In the data rows, the value 128 means zero.
Each row of this table is followed by its label. One hidden rule gives the labels. It looks at one to three of the table's principal directions, none of them among the few with the most spread.
[221. 163. 104.  51.  97. 195. 173. 136. 131. 118. 184. 125.  87.  86. 128.  79. 103. 130.  83. 182.  85. 137. 178. 141. 160. 136. 110. 164. 142.  55. 166.  79. 166. 125. 190. 120. 153. 152. 205. 155. 158.  81. 129. 171. 153.] E
[109. 139. 105. 159. 135. 126. 171. 132. 160. 143. 110. 116. 100. 141. 136. 120. 138.  92. 159. 117. 136. 167. 137.  89.  95. 129. 105. 122. 161. 123. 112. 115. 137. 153. 141. 143. 134. 119.  79. 118. 115.  84. 126. 137. 116.] C
[170. 159. 106.  95. 113. 158. 139. 121. 139. 119. 149. 120. 112. 116. 121. 110. 121. 131. 114. 155. 108. 141. 128. 126. 126. 122. 135. 156. 125.  96. 158. 107. 122. 117. 158. 112. 138. 131. 157. 153. 135.  95. 125. 118. 129.] B
[155. 227. 129. 140. 128. 169. 162.  72. 150. 157. 129.  92.  79. 123.  87.  97. 131.  82. 129. 182.  85. 197. 151. 113. 117. 101. 129. 186. 134. 109. 166. 121. 114. 160. 167.  91. 129. 132.  86. 185. 139. 138. 161. 163. 119.] D
[146. 112. 117. 143. 155. 129. 134. 131. 122. 117. 138. 123. 111. 114. 144. 114. 136.  90. 165. 131. 119. 106. 152. 126. 127. 140. 110. 108. 150.  91.  95. 106. 130. 164. 147. 141. 136. 133. 112. 123. 127. 134. 138. 163. 132.] E
[164. 107. 119. 127. 129. 155.  74. 108. 139.  95. 127. 146. 117.  97. 140. 116. 146. 146. 108. 131. 132. 106. 129. 156. 117. 113. 117.  96. 128. 116. 133. 128. 154. 124. 117. 130. 124. 126. 164.  94. 127. 157. 118. 150. 125.] D
[137. 128. 109. 112.  92. 128. 169. 133. 121. 129. 116. 136. 133. 120. 138. 121. 106. 118. 106. 139. 112. 112. 111. 112. 107. 123. 121. 146. 106. 111. 144. 110. 133.  94. 151. 120. 124. 129. 148. 123. 127.  85. 115. 112. 108.] A
[106. 143. 142. 163. 137. 124. 129. 128. 123. 144. 117. 132. 127. 120. 114. 138. 152.  98. 125. 148. 118. 113. 139. 143. 122. 119. 123. 125. 136. 144. 109. 134. 154. 120. 132. 108. 117. 138. 126. 122. 144. 180. 134. 142. 137.] C
[137. 125. 139. 163. 146. 137.  54.  53. 150.  92. 101. 138. 109. 106. 130. 136. 171. 153. 148. 115. 125. 153. 106. 115. 114. 107. 111. 102. 122. 166. 115. 159.  97. 123. 125. 132. 145. 122.  84.  98.  87. 181. 131. 124. 120.] C
[109. 126. 155. 128. 150. 135. 136. 132. 121. 114. 152. 124. 130. 142. 127. 143. 130. 162. 142. 108. 149. 168. 136. 100. 144. 125. 158. 145. 138. 148. 130. 126. 107. 131. 132. 126. 145. 130. 118. 140. 142. 120. 132. 108. 137.] D
[150. 123.  90. 155. 147. 152. 100.  78. 173. 104.  92. 138.  95. 105. 112. 107. 191. 167. 137. 120. 141. 164. 119. 132.  75. 111.  85.  76. 164. 161. 130. 135. 146. 140. 122. 170. 121. 112. 115.  84.  97. 146. 109. 140. 115.] C
[116. 121. 136. 159. 117. 107. 126. 106. 117. 137.  83. 135. 128. 110. 127. 116. 136. 120. 148. 130. 138.  97. 100. 134. 103. 102. 116. 108. 114. 173. 129. 162.  99. 125. 104. 116.  94. 121.  96. 107. 128. 146. 131. 121. 104.] E
[133. 123. 123. 131. 137. 155.  86. 136. 132. 100. 157. 128. 112. 128. 148. 129. 111. 120. 111. 120. 137. 128. 142. 135. 112.  94. 145. 127. 144.  86. 155. 129. 145. 140. 108. 107. 110. 100. 147. 124. 131. 139. 141. 154. 143.] B
[136.  45. 124. 114. 127. 128.  52. 146. 139.  95. 128. 166. 172. 127. 156. 147. 151. 179. 121.  87. 170.  80. 119. 152. 151. 152. 137.  56. 127. 131.  81. 123. 132. 110.  88. 159. 128. 110. 169.  77. 116. 144. 100. 113. 137.] C
[114.  28.  92. 168. 167. 116. 110. 147. 134. 103. 133. 154. 143. 141. 152. 114. 151. 154. 178.  58. 172. 109. 142. 135. 112. 164.  90.  33. 169.  94.  67.  90. 137. 175. 106. 197. 118.  85. 117.  80. 111. 142. 109. 166. 133.] A
[111. 122.  88. 170. 158. 106. 170. 163. 161. 170. 107. 129. 131. 150. 139. 126. 158.  60. 172. 131. 140. 124. 134. 108. 117. 176. 118.  96. 155.  98.  60.  72. 151. 166. 148. 175. 146. 115.  89. 117. 118. 105. 111. 137. 111.] D
[149. 131. 144. 110. 139. 113. 146. 132. 104. 128. 139. 108. 130. 130. 126. 120. 100. 118. 155. 125. 134. 108. 140. 115. 139. 128. 160. 146. 137. 129. 109. 130.  76. 157. 127. 121. 119. 139. 110. 149. 136. 105. 154. 122. 124.] E
[119. 100. 125. 110. 100. 140. 132. 158. 120. 137. 174. 130. 160. 148. 130. 141.  73. 139. 109.  97. 113. 134. 130. 111. 142. 108. 148. 132. 124.  70. 157. 109. 124.  84. 146.  96. 123. 120. 171. 148. 143.  95. 141. 112. 134.] D
[134. 150. 161. 133. 112. 141. 138.  89. 119. 122. 129. 135. 117. 121. 120. 123. 122. 142. 129. 140. 133. 139. 140. 105. 142. 115. 136. 165. 128. 158. 112. 134.  92. 118. 144. 100. 130. 129. 104. 131. 136. 149. 138. 135. 141.] A
[108. 131. 175. 139. 109. 122. 156. 129.  94. 138. 142. 136. 141. 138. 146. 146.  86.  86. 133. 132. 119. 116. 155.  92. 166. 131. 146. 177. 106. 113.  86. 120. 111. 124. 155.  96. 138. 132.  95. 139. 144. 136. 150. 147. 143.] C
[124. 136. 119. 124. 129. 122.  80. 120. 160. 135. 108. 108. 142. 153. 115. 126. 123. 152. 120.  98. 158. 151.  90. 142. 104. 112. 171. 106. 118. 145. 165. 155.  92. 144.  66. 116. 103. 109. 125. 138. 121. 107. 131.  88.  91.] D
[121. 152. 151. 130. 130. 138. 170. 124. 100. 109. 134. 137.  98. 106. 139. 135. 136. 117. 114. 165. 105. 135. 151. 113. 132. 123. 100. 180. 122. 142. 134. 127. 171. 116. 166. 131. 149. 150. 123. 125. 135. 147. 123. 157. 151.] B
[138. 171. 153. 109. 134. 114. 147. 121. 115. 149. 150.  89. 122. 136.  77. 112. 115. 152. 140. 121. 115. 151. 141. 144. 145. 129. 147. 154. 145. 159. 138. 155.  70. 147. 116.  93. 114. 154. 124. 186. 153. 132. 163. 109. 141.] A
[150. 129.  92. 123.  78. 163. 180. 149. 119. 132. 145. 145. 121. 129. 146.  87.  64.  88. 106. 144. 129. 113. 143. 126. 101. 112. 121. 166. 104.  38. 158.  79. 167. 141. 152. 110.  95.  88. 155. 135. 162.  71. 115. 175. 116.] D
[138. 166. 112. 110. 164. 136. 119. 149. 139. 139. 134. 119. 118. 121. 105. 118. 165. 135. 103. 158. 133. 137. 124. 179. 139. 163. 154. 115. 133. 137. 146. 116. 156. 152. 116. 137. 143. 136. 170. 146. 150. 147. 116. 112. 129.] C
[141. 130. 137.  69.  92. 112. 155. 157.  82. 136. 161. 115. 147. 126. 128. 118.  61. 149. 109. 125. 105. 106. 106. 138. 157. 125. 151. 161.  87. 110. 185. 142.  80.  99. 127.  92. 121. 139. 168. 175. 149.  79. 144.  88. 127.] B
[102. 122. 125. 213. 136. 111.  66.  81. 156. 116.  73. 142. 116. 119. 130. 137. 172. 108. 164. 106. 139. 125.  93. 121.  68.  88. 103.  94. 123. 168.  98. 169. 113. 126.  96. 118. 100. 101.  63.  88. 101. 178. 126. 123. 107.] C
[ 84. 151. 123. 177. 141. 125. 128.  66. 156. 136.  56. 119. 113. 147. 124. 132. 157. 108. 142. 133. 152. 176. 103. 101.  79. 112. 120. 119. 125. 175. 142. 151. 122. 160. 110. 146. 119. 101.  44. 101.  85. 145. 122. 139.  87.] E
[135. 157. 135. 145. 135. 108. 128. 114. 130. 145. 128. 115. 105. 122. 124. 116. 128. 110. 155. 138. 111. 129. 118. 123. 135. 127. 116. 141. 128. 141. 124. 143.  89. 134. 130. 117. 137. 135.  92. 149. 118. 141. 144. 126. 131.] A
[141. 129. 113.  68. 115. 131. 150. 193. 129. 136. 163. 132. 158. 146. 122. 121. 119. 175.  82. 125. 139. 132. 112. 164. 159. 176. 162. 140.  92. 103. 160.  90. 149. 114. 110. 140. 143. 133. 212. 167. 171.  79.  93.  83. 120.] C
[106.  68. 136. 142. 123.  92. 116. 147. 104. 121. 117. 151. 154. 118. 159. 143. 127. 129. 146. 104. 132.  71. 107. 129. 140. 142. 109.  88. 113. 140.  94. 136. 118.  98. 121. 136. 133. 134. 129.  94. 117. 141. 118. 113. 128.] B
[127.  40. 115. 144. 138.  85. 115. 170. 102. 118. 114. 168. 167. 110. 148. 126. 164. 138. 158. 100. 139.  40. 121. 173. 144. 186.  84.  51. 113. 128.  47. 112. 145. 131. 106. 183. 122. 127. 148.  88. 134. 159.  97. 133. 135.] B
[158.  72. 123. 116. 146. 131.  60. 109. 115.  78. 121. 132. 141. 117. 115. 111. 133. 194. 134.  79. 174.  96. 135. 171.  97. 108. 137.  73. 152. 151. 118. 162. 105. 172.  60. 152.  69. 101. 146.  96. 123. 153. 136. 142. 130.] B
[179.  39.  85.  95.  85. 170. 111. 147. 125.  87. 172. 159. 154. 125. 150.  93.  78. 181. 102.  80. 142.  96. 146. 145. 110. 108. 106.  89. 130.  29. 150.  81. 153. 117. 119. 144.  87.  86. 209. 105. 142.  89. 111. 171. 128.] C
[118. 111. 185. 111. 116. 119. 104. 137.  71. 105. 148. 157. 148. 109. 130. 152. 113. 176. 105. 134. 137.  89. 133. 147. 169. 111. 141. 164. 100. 182. 125. 168. 132.  90. 115. 113. 119. 141. 156. 120. 153. 177. 129. 120. 170.] D
[144. 133. 138. 131. 150. 133.  84.  98. 122. 114. 153. 127. 118. 122. 111. 123. 126. 168. 141. 113. 125. 150. 124. 136. 143. 118. 133. 130. 130. 138. 140. 147.  93. 137. 125. 127. 135. 120. 120. 145. 119. 162. 144. 125. 146.] D
[130. 158. 127. 143. 145. 113. 118. 139. 132. 148. 136. 112. 111. 129. 124. 126. 122.  91. 145. 137. 119. 124. 126. 132. 127. 120. 142. 138. 138. 123. 125. 139. 111. 145. 121. 112. 124. 126. 109. 150. 129. 134. 150. 124. 133.] E
[109. 107. 151.  90. 116.  97. 138. 171.  98. 157. 145. 126. 172. 140. 115. 152. 109. 161. 119. 122. 122. 104. 117. 144. 178. 141. 141. 127. 115. 156. 142. 149. 117.  88. 118. 131. 130. 154. 161. 149. 139. 123. 131.  88. 145.] A
[ 76. 156. 153. 187. 152. 103. 172. 130. 116. 154. 124. 119. 109. 146. 126. 143. 133.  81. 158. 136. 120. 150. 143.  95. 118. 119. 114. 164. 143. 146. 106. 130. 135. 140. 143. 123. 131. 131.  64. 141. 130. 161. 144. 152. 139.] B
[ 89.  96. 108. 138. 134.  86. 142. 154. 118. 147.  94. 119. 164. 158. 112. 134. 126. 123. 128. 102. 146. 100. 115. 162.  96. 156. 119.  93. 124. 136. 120. 135. 153. 153.  87. 158.  94. 123. 132. 117. 122. 128. 115. 128. 105.] B
[112. 130. 138. 113. 129. 125. 145. 163. 118. 134. 151. 140. 133. 142. 150. 150. 110. 120. 106. 140. 127. 130. 139. 117. 162. 153. 134. 162. 118. 113. 124. 107. 168. 114. 146. 144. 161. 134. 143. 130. 128. 121. 115. 134. 150.] D
[147.  76.  76. 144. 119. 114. 105. 110. 134. 105.  69. 158. 138.  99. 146. 112. 157. 125. 135. 131. 134.  66.  89. 156.  77. 139.  77.  69. 105. 127. 112. 124. 164. 124. 122. 178. 113. 117. 139.  64.  95. 129.  85. 135.  92.] D
[114. 181. 130. 109. 130. 133. 158. 135. 124. 147. 110. 107. 119. 129. 106. 129. 123. 117.  87. 156. 129. 150. 124. 138. 107. 114. 164. 152. 131. 158. 175. 147. 144. 136. 115. 110. 110. 131. 140. 141. 141. 114. 139. 108. 115.] C
[130. 169. 116.  92. 131. 150. 135. 155. 168. 144. 134. 112. 124. 155. 109. 126. 145. 149.  83. 145. 155. 169. 138. 152. 133. 150. 160. 141. 147. 135. 156. 114. 164. 146.  98. 136. 130. 125. 165. 148. 144. 107. 109. 121. 131.] A
[110. 185. 142. 163. 145. 119. 139.  88. 152. 156.  90. 112. 109. 135.  86. 124. 168. 132. 150. 146. 139. 177. 113. 122. 112. 121. 131. 148. 132. 201. 129. 154. 110. 145. 123. 127. 128. 139.  75. 142. 130. 150. 127. 110. 111.] A
[174. 120.  69.  82. 109. 170. 173. 185. 131. 103. 174. 143.  96. 102. 170. 103.  99. 104.  86. 151. 100. 120. 152. 128. 115. 138.  98. 142. 135.  25. 166.  66. 217. 117. 179. 147. 150. 124. 209. 119. 140.  50. 102. 157. 139.] E
[110. 216. 168. 128. 124. 118. 177. 120. 114. 153. 122. 104.  98. 130. 114. 136. 120.  92. 120. 180. 113. 151. 132. 104. 136. 112. 154. 215. 122. 177. 145. 153. 106. 124. 141.  85. 134. 149.  89. 168. 142. 132. 150. 115. 139.] A
[179. 111. 152.  93. 152. 116.  77. 118. 106.  93. 139. 130. 126.  84. 121. 130. 160. 180. 140. 130. 124.  83. 127. 157. 158. 132. 134. 106. 139. 180. 101. 161.  90. 118. 115. 139. 139. 168. 157. 119. 127. 161. 137. 100. 150.] C
[149. 145. 129.  54. 116. 133. 148. 183. 130. 142. 152. 112. 146. 131. 137. 126. 116. 144.  86. 150. 126. 122. 109. 151. 173. 160. 178. 137. 100. 114. 176. 108. 125. 106. 118. 113. 157. 160. 201. 164. 162.  70. 113.  75. 109.] D
[140.  56.  90. 107. 111. 128. 112. 153. 146. 114. 131. 145. 158. 123. 154. 123. 141. 151. 121.  96. 128.  90. 112. 147. 132. 160. 103.  47. 131.  85. 117.  93. 136.  96. 125. 146. 139. 127. 185.  96. 116. 105. 101. 113. 115.] A
[117. 151. 182. 102. 132. 121. 130. 150. 106. 143. 166. 116. 140. 126. 110. 154. 134. 145. 122. 141. 104. 135. 144. 138. 198. 142. 149. 157. 120. 157. 125. 147. 113.  97. 141.  93. 159. 178. 150. 169. 162. 154. 145. 100. 163.] D
[150.  89. 130. 125. 129. 126. 121. 144.  96. 124. 162. 151. 153. 102. 132. 125. 126. 132. 138. 129. 105.  69. 134. 146. 164. 143. 126. 101. 123.  95.  95.  98. 114.  96. 163. 114. 137. 139. 172. 128. 149. 159. 133. 124. 147.] C
[145. 152. 152.  88. 119. 145. 146. 161.  99. 140. 184. 117. 130. 126. 108. 120.  88. 140.  98. 139. 113. 131. 160. 152. 170. 125. 156. 167. 128. 105. 157. 126. 133. 125. 135.  92. 123. 145. 180. 174. 177. 125. 150. 134. 159.] D
[ 67. 161. 161. 165. 152. 112. 182. 133. 123. 172. 127. 114. 120. 146. 133. 164. 129.  63. 149. 142. 107. 167. 149.  71. 158. 142. 138. 151. 147. 143.  96. 119. 130. 122. 183. 111. 175. 153.  69. 136. 122. 137. 152. 125. 138.] D
[121. 149. 143. 127. 139. 123. 135. 116. 117. 131. 104. 120. 127. 122. 130. 142. 146. 101. 115. 160. 117. 114. 129. 129. 126. 127. 138. 137. 123. 148. 126. 135. 131. 130. 125. 127. 128. 138. 114. 126. 118. 157. 136. 134. 122.] A
[166.  71.  93. 118. 110. 134. 111. 132. 142. 109. 104. 145. 149. 111. 143. 100. 135. 146. 131. 108. 154.  77. 111. 151. 100. 131. 123.  66. 124. 108. 115. 106. 126. 131. 104. 146. 101. 118. 165.  89. 134.  98. 103. 125.  90.] D
[159. 173. 146. 108. 115. 143. 165. 121.  93. 133. 155. 112. 106. 110. 116. 110.  91.  93. 126. 173.  92. 118. 158. 127. 143. 108. 129. 195. 120. 103. 147. 129. 121. 138. 164.  95. 120. 145. 127. 170. 153. 127. 156. 160. 146.] D
[116. 178. 121. 105. 141. 144. 130. 156. 165. 148. 145. 117. 127. 157. 120. 139. 148. 134.  92. 149. 139. 177. 122. 138. 152. 163. 169. 149. 126. 122. 153. 101. 149. 131. 119. 127. 161. 124. 154. 162. 140. 116. 109. 101. 131.] A
[158.  87. 110.  70. 133. 129. 117. 172. 107. 102. 181. 145. 139. 121. 148. 123. 110. 190. 108. 122. 131. 103. 121. 155. 166. 156. 122. 123. 120.  97. 160. 105. 147. 107. 131. 167. 155. 132. 202. 134. 129. 109. 103. 118. 154.] E
[155. 139. 175. 109. 133. 128.  89.  94. 105. 101. 136. 124. 109.  97. 102. 128. 139. 189. 133. 128. 129. 130. 143. 144. 149.  99. 121. 149. 140. 205. 130. 194. 102. 125. 110. 120. 119. 160. 125. 128. 133. 168. 148. 127. 162.] D
Which label does each new row get?
[153. 141. 100. 105. 105. 143. 129. 135. 149. 147. 128. 125. 134. 119. 105. 105. 134. 144.  97. 134. 106. 139. 111. 162. 125. 134. 121. 106. 112. 107. 166. 119. 140. 111. 124. 120. 121. 132. 177. 146. 145. 109. 118. 110. 109.] D
[136. 131. 106. 133. 139. 139.  96. 111. 160. 119. 116. 136. 121. 128. 114. 112. 161. 175. 124. 109. 151. 165. 104. 148. 115. 141. 126.  97. 123. 149. 142. 131. 124. 142. 103. 150. 132. 106. 133. 121. 123. 128. 105. 107. 115.] E
[120.  90. 126. 128. 142. 125. 126. 149. 113.  99. 130. 140. 143. 139. 151. 140. 132. 136. 133. 117. 151. 109. 133. 125. 116. 131. 130. 127. 123. 115. 117. 113. 151. 142. 110. 163. 118. 113. 131. 114. 126. 126. 112. 143. 127.] E
[151. 145. 120. 101. 117. 117. 119. 126. 132. 142. 136. 105. 136. 128. 102. 116. 116. 149. 133. 126. 112. 127. 100. 144. 132. 123. 143. 130. 115. 131. 162. 143.  81. 113. 121. 105. 124. 146. 148. 166. 134. 104. 137.  85. 113.] E
[119.  86. 159. 118. 121. 139. 131. 165.  89. 119. 188. 156. 155. 124. 152. 150.  99. 136. 114. 118. 110. 106. 153. 121. 189. 140. 135. 138. 111.  81. 113.  95. 148.  86. 167. 111. 158. 141. 175. 132. 159. 148. 130. 138. 162.] D
[132.  90. 140. 128.  94. 136. 132. 117.  97. 108. 135. 150. 153. 128. 146. 126.  93. 128. 122. 120. 126.  91. 136. 120. 130. 116. 122. 142.  99.  93. 117. 112. 118. 113. 134. 114. 106. 109. 133. 120. 135. 137. 128. 156. 129.] A
[145. 103. 112.  92. 139. 120. 178. 194. 131. 147. 158. 137. 146. 138. 142. 135. 139. 116. 120. 141. 126.  98. 168. 132. 176. 202. 117. 117. 158.  91.  65.  61. 179. 127. 161. 180. 170. 157. 175. 124. 135. 105. 104. 144. 154.] B
[ 89. 150. 129. 169. 141. 120. 140. 125. 132. 152. 111. 120. 112. 141. 116. 131. 132.  93. 132. 130. 128. 149. 140. 130. 106. 117. 111. 129. 146. 139. 130. 145. 155. 154. 117. 127. 109. 113.  91. 125. 124. 156. 140. 159. 134.] C
[ 94. 129. 117. 149. 125. 102. 123. 119. 142. 157.  71. 129. 142. 138. 130. 132. 141. 112. 121. 123. 138. 133.  84. 135. 108. 136. 129.  92. 100. 161. 141. 149. 122. 133.  93. 143. 119. 111.  97. 110. 105. 128. 119. 104.  86.] D
[138. 152. 114. 151.  99. 158. 113.  77. 154. 109.  84. 126. 113. 127. 117. 111. 125. 122. 111. 132. 148. 145. 114. 119.  51.  69. 137. 146. 120. 136. 158. 145. 129. 137. 103. 101.  75.  97. 110. 109. 127. 117. 125. 140.  90.] C
[133. 170.  89. 141. 112. 167. 162.  97. 155. 131. 121. 122.  97. 144. 116. 102. 107. 110. 107. 145. 124. 189. 133. 107.  73. 100. 114. 169. 129.  85. 181. 103. 165. 150. 151. 132. 113.  91. 113. 138. 119.  97. 120. 166. 109.] E
[ 85. 156. 193. 184. 176.  93.  92.  98. 118. 135. 129. 114. 107. 141. 117. 163. 150. 115. 173. 110. 125. 160. 148. 105. 156. 125. 128. 151. 148. 195.  72. 182.  90. 155. 112. 122. 147. 142.  36. 139. 108. 209. 168. 139. 166.] B
[ 78. 173. 139. 178. 130. 117. 138.  74. 133. 139.  59. 112. 110. 148. 108. 133. 135.  99. 124. 137. 149. 162. 117. 114.  60.  87. 130. 153. 128. 189. 147. 177. 125. 164.  87. 121.  77.  94.  46. 114. 103. 159. 142. 150. 103.] A
[119. 145. 147.  69. 147. 102. 133. 208. 112. 158. 186. 116. 153. 152. 112. 155. 118. 160.  97. 133. 126. 123. 139. 165. 204. 184. 167. 150. 135. 138. 129. 125. 141. 113. 115. 136. 161. 159. 192. 176. 152. 126. 127.  87. 175.] B
[124. 113. 111. 124. 117. 120. 179. 178. 123. 144. 136. 125. 138. 144. 153. 133. 101.  59. 138. 137. 123.  93. 159. 113. 127. 151. 121. 142. 138.  68.  88.  87. 169. 143. 152. 138. 128. 132. 131. 126. 137.  83. 123. 158. 131.] D
[ 57. 175. 169. 158. 153. 111. 122. 129. 136. 167. 121. 107. 136. 171. 107. 169. 132. 105. 125. 128. 145. 172. 131. 114. 145. 126. 176. 153. 142. 176. 123. 157. 116. 137. 107.  97. 132. 125.  82. 149. 128. 166. 151. 110. 141.] B
[152. 111. 117. 111. 150. 106. 149. 143. 113. 132. 133. 124. 134. 129. 123. 121. 131. 125. 149. 134. 126.  98. 148. 140. 142. 168. 110. 124. 143. 121.  88. 110. 138. 159. 138. 179. 138. 147. 128. 129. 117. 127. 123. 149. 137.] D
[149. 151. 145. 147. 126. 109.  72.  80. 126. 108.  66. 116. 106.  80. 111. 132. 169. 115. 143. 153. 122.  77. 105. 151.  76.  66. 119. 117. 136. 216. 121. 215. 102. 120.  88. 100.  79. 153. 100.  96. 110. 170. 148. 111. 118.] E
[107. 142. 122. 137. 139. 141. 157. 139. 157. 145. 128. 123. 123. 151. 130. 131. 148. 113. 125. 125. 138. 172. 146. 111. 136. 158. 133. 120. 147. 116. 111.  96. 145. 147. 135. 140. 151. 121. 113. 132. 131. 115. 121. 136. 125.] A
[171.  56.  67.  84. 100. 156. 145. 179. 127. 105. 158. 160. 157. 122. 143.  94.  99. 170.  96.  96. 150.  92. 135. 156. 114. 153. 124.  82. 131.  48. 132.  63. 171. 123. 133. 160. 108.  99. 227. 103. 154.  62.  91. 133. 119.] E
[116. 112. 116. 149. 140. 127.  90. 102. 135. 114.  92. 133. 125. 121. 120. 132. 149. 136. 112. 110. 134. 131. 125. 150.  87. 113. 108.  86. 138. 151. 131. 159. 158. 145.  95. 150. 100. 111. 120.  89. 102. 164. 130. 147. 119.] C
[152. 122. 123. 129. 124. 152.  78. 112. 139.  99. 135. 133. 122. 123. 130. 110. 123. 161. 108. 108. 145. 138. 115. 148. 103.  96. 145. 119. 114. 113. 164. 136. 119. 139.  85. 115. 100. 100. 148. 128. 139. 135. 128. 133. 112.] C
[122. 145. 146. 142. 103. 111.  99.  85. 115. 129.  98. 121. 131. 123. 103. 125. 109. 140. 128. 118. 122. 124. 101. 140. 104.  92. 127. 145.  98. 172. 149. 188.  91. 120. 100.  94.  92. 127. 102. 132. 122. 148. 145. 113. 115.] E
[150. 118. 152. 105. 123. 133. 115. 131. 113. 109. 130. 142. 135.  94. 135. 128. 153. 162. 125. 141. 132. 101. 115. 140. 157. 127. 143. 118. 109. 165. 126. 138. 107.  99. 126. 116. 139. 153. 158. 122. 154. 133. 119.  93. 127.] D
[133. 113. 165. 121. 134. 122.  75. 108. 112. 107. 155. 131. 122. 108. 133. 134. 128. 168. 142. 111. 117. 125. 124. 140. 178. 130. 118. 117. 119. 153. 130. 164.  89. 108. 127. 104. 159. 153. 131. 131. 126. 167. 142. 117. 156.] C
[125. 196. 134. 139. 139. 166. 125.  99. 144. 120. 144. 116.  78. 126. 132. 130. 124.  97. 107. 161. 108. 192. 143. 103. 121. 104. 136. 183. 131. 109. 167. 128. 149. 140. 157. 101. 153. 118. 104. 147. 121. 138. 143. 152. 142.] B
[130. 105. 112. 103.  94. 126. 195. 192. 115. 157. 141. 146. 171. 156. 131. 106.  91. 118. 109. 126. 157.  94. 143. 147. 147. 179. 149. 141. 102.  77. 101.  64. 155. 145. 124. 139. 109. 110. 173. 143. 182.  75.  97. 138. 116.] E
[123. 197. 156. 141. 171. 112.  84.  67. 145. 120. 112.  88.  81. 135. 105. 136. 150. 136. 147. 132. 122. 187. 119. 121. 123. 119. 135. 159. 141. 194. 144. 191.  78. 168. 102. 122. 148. 142.  55. 153.  86. 169. 159. 121. 135.] A
[126. 111. 132.  92. 127. 155.  63. 137. 142. 101. 159. 131. 154. 156. 139. 152. 109. 171.  94. 101. 154. 152. 124. 135. 151. 127. 177. 126. 115. 102. 158. 129. 127. 124.  97. 123. 136. 103. 164. 135. 123. 119. 123. 110. 138.] E
[ 99.  75. 158. 170. 136. 109. 131. 125. 117. 130. 120. 138. 140. 135. 146. 145. 137. 105. 181.  94. 144. 104. 167.  95. 144. 128. 104.  91. 169. 142.  40. 134. 103. 143. 127. 137. 116. 121.  66.  95. 115. 158. 151. 164. 154.] A
